Look-ups in named tables: a row name and a column name give one cell, copied from the table.

Table tonipu
	valebim	dib	zof	larisas	bak	mogedof	nelof	zor	lipuf	tik
ras	68.307	67.610	24.033	84.341	75.218	43.877	30.560	43.735	48.178	34.713
bem	57.634	67.949	34.095	74.674	63.431	46.998	41.093	36.685	55.645	41.708
vidisi	55.959	63.710	44.357	69.314	55.289	51.018	49.914	26.812	54.511	44.868
kupe	33.432	71.020	43.203	47.701	41.045	50.205	52.251	42.227	67.442	55.335
sotalo	51.277	50.468	61.495	46.547	41.688	57.741	61.314	37.847	48.966	54.928
nup	44.002	46.338	61.734	27.402	35.996	58.234	59.533	63.667	47.063	61.588
nanadon	66.498	22.108	82.122	25.062	33.182	68.081	69.787	51.059	19.908	58.901

What is the lipuf of nup in tonipu?
47.063
What is the dib of sotalo in tonipu?
50.468
What is the zof of sotalo in tonipu?
61.495
What is the zor of sotalo in tonipu?
37.847
What is the zof of bem in tonipu?
34.095
What is the zor of kupe in tonipu?
42.227
What is the lipuf of nanadon in tonipu?
19.908
What is the mogedof of nup in tonipu?
58.234
What is the larisas of sotalo in tonipu?
46.547
What is the valebim of nanadon in tonipu?
66.498
What is the tik of vidisi in tonipu?
44.868
What is the bak of kupe in tonipu?
41.045
What is the dib of vidisi in tonipu?
63.710
What is the valebim of nup in tonipu?
44.002
What is the bak of sotalo in tonipu?
41.688
Row with the largest valebim: ras

lafut =
	tereze	lal	kibem	varo	kup
gevisel	6606	1594	5483	3177	3889
lum	4672	5967	3185	8261	3949
supini	7727	7717	6845	5815	5144
ridati	4427	6177	2776	8355	4085
pevuma	4798	5817	3390	8310	3842
rosagu	3087	8231	1223	7095	3614
fer	5321	2427	2659	8294	1779
buror	6902	993	5570	3006	3682
pozi	3897	6448	1687	8841	4138
lut	6386	2043	5454	3559	3991
seg	3980	6715	2053	8538	4374
duf	4940	5053	4881	5022	5044
vagur	4909	4953	4733	5033	5067

pozi, lal -> 6448
seg, varo -> 8538
supini, kibem -> 6845
vagur, kibem -> 4733
lut, lal -> 2043
pevuma, kup -> 3842
gevisel, kup -> 3889
buror, tereze -> 6902
duf, kibem -> 4881
lut, kup -> 3991
rosagu, kup -> 3614
pozi, varo -> 8841
buror, kibem -> 5570
supini, lal -> 7717

nub
|  | tuf | goke |
|---|---|---|
| sebo | 4646 | 2804 |
| murari | 2006 | 472 |
| povop | 9054 | 4305 |

What is the tuf of povop in nub?
9054
What is the goke of povop in nub?
4305
What is the tuf of murari in nub?
2006
What is the goke of sebo in nub?
2804
What is the tuf of sebo in nub?
4646
What is the goke of murari in nub?
472
Row with the largest tuf: povop

kipap:
,nupatef,kubemig,neb,sazil,kufipug,vebe,ropim,vin,tapilo
fupadu,71,123,114,125,241,224,244,122,138
nos,212,107,109,89,83,72,69,105,74
rit,167,105,97,100,150,165,179,103,65
robekev,174,99,102,92,76,104,100,97,93
rafivik,118,160,163,157,133,99,97,163,107
gulogor,171,21,19,7,106,154,144,12,105
bozereb,190,150,137,138,189,174,199,152,147
kegokob,108,33,32,29,148,142,132,22,219

What is the vin of rit in kipap?
103
What is the tapilo of robekev in kipap?
93
What is the tapilo of nos in kipap?
74
What is the vin of rafivik in kipap?
163
What is the kufipug of rit in kipap?
150
What is the vebe of robekev in kipap?
104
What is the kubemig of gulogor in kipap?
21
What is the ropim of rit in kipap?
179
What is the tapilo of bozereb in kipap?
147
What is the vebe of kegokob in kipap?
142
What is the neb of fupadu in kipap?
114
What is the sazil of robekev in kipap?
92
What is the nupatef of rafivik in kipap?
118
What is the ropim of nos in kipap?
69

rif:
,punag,siba,fetife,fil,tuzigi,getopo,zafinoz
vosabe,154,96,124,189,147,155,175
nif,152,106,128,177,148,152,168
muves,127,57,85,177,191,179,133
zuba,142,134,142,158,135,150,145
gok,137,151,144,133,144,144,130
sevegod,134,30,72,199,199,183,153
mos,143,147,146,142,139,143,141
sez,130,172,159,126,129,140,122

sevegod, getopo: 183
muves, tuzigi: 191
nif, siba: 106
muves, fetife: 85
sevegod, siba: 30
gok, punag: 137
nif, tuzigi: 148
muves, zafinoz: 133
vosabe, punag: 154
muves, fil: 177
muves, siba: 57
zuba, siba: 134
mos, fil: 142
nif, punag: 152
muves, punag: 127

vut:
|  | kufa | kepa |
|---|---|---|
| karuko | -367 | 503 |
| guva | -48 | -745 |
| tanu | 231 | -668 |
| dolozu | -312 | -548 |
| nar | -684 | 67 |
| tor | -553 | 527 |
| ruzadus | -68 | -272 |
| lele | 186 | -524 |
| biz | 5 | -473 |
| fid | -21 | 466 |
| pef | -629 | -98 |
| bon | -97 | 64 |

kepa of ruzadus = -272
kepa of pef = -98
kepa of tor = 527
kufa of guva = -48
kufa of fid = -21
kufa of tanu = 231
kepa of guva = -745
kepa of dolozu = -548
kufa of bon = -97
kufa of tor = -553
kufa of dolozu = -312
kepa of lele = -524
kepa of tanu = -668
Which row has the largest kufa? tanu

sep =
	zifab	guma	tata	gevo	vigogog	tese	medesed	zun	von
miru	36	50	92	55	27	86	67	64	43
seragiv	31	64	87	57	28	81	70	68	41
ser	59	62	52	68	62	53	35	62	52
lidubem	49	65	63	81	42	82	65	52	37
tunimu	34	60	90	58	29	82	66	61	45
savon	26	67	86	55	27	90	68	65	49
bebot	31	66	86	56	24	82	66	62	47
gevegu	30	52	89	56	28	85	70	64	47
nak	54	53	71	65	77	58	70	54	39
varad	50	74	68	83	49	83	65	56	36
kif	56	57	80	39	59	66	68	85	63
lazerup	59	46	68	63	72	56	56	64	89
segu	48	41	72	65	73	69	66	56	40
vab	47	44	73	36	57	72	62	80	43

segu, guma: 41
ser, zifab: 59
seragiv, tata: 87
miru, zifab: 36
kif, tese: 66
vab, guma: 44
lidubem, von: 37
nak, gevo: 65
nak, medesed: 70
nak, zifab: 54
segu, zifab: 48
kif, zifab: 56
lidubem, gevo: 81
gevegu, vigogog: 28
savon, tata: 86
savon, tese: 90
segu, gevo: 65

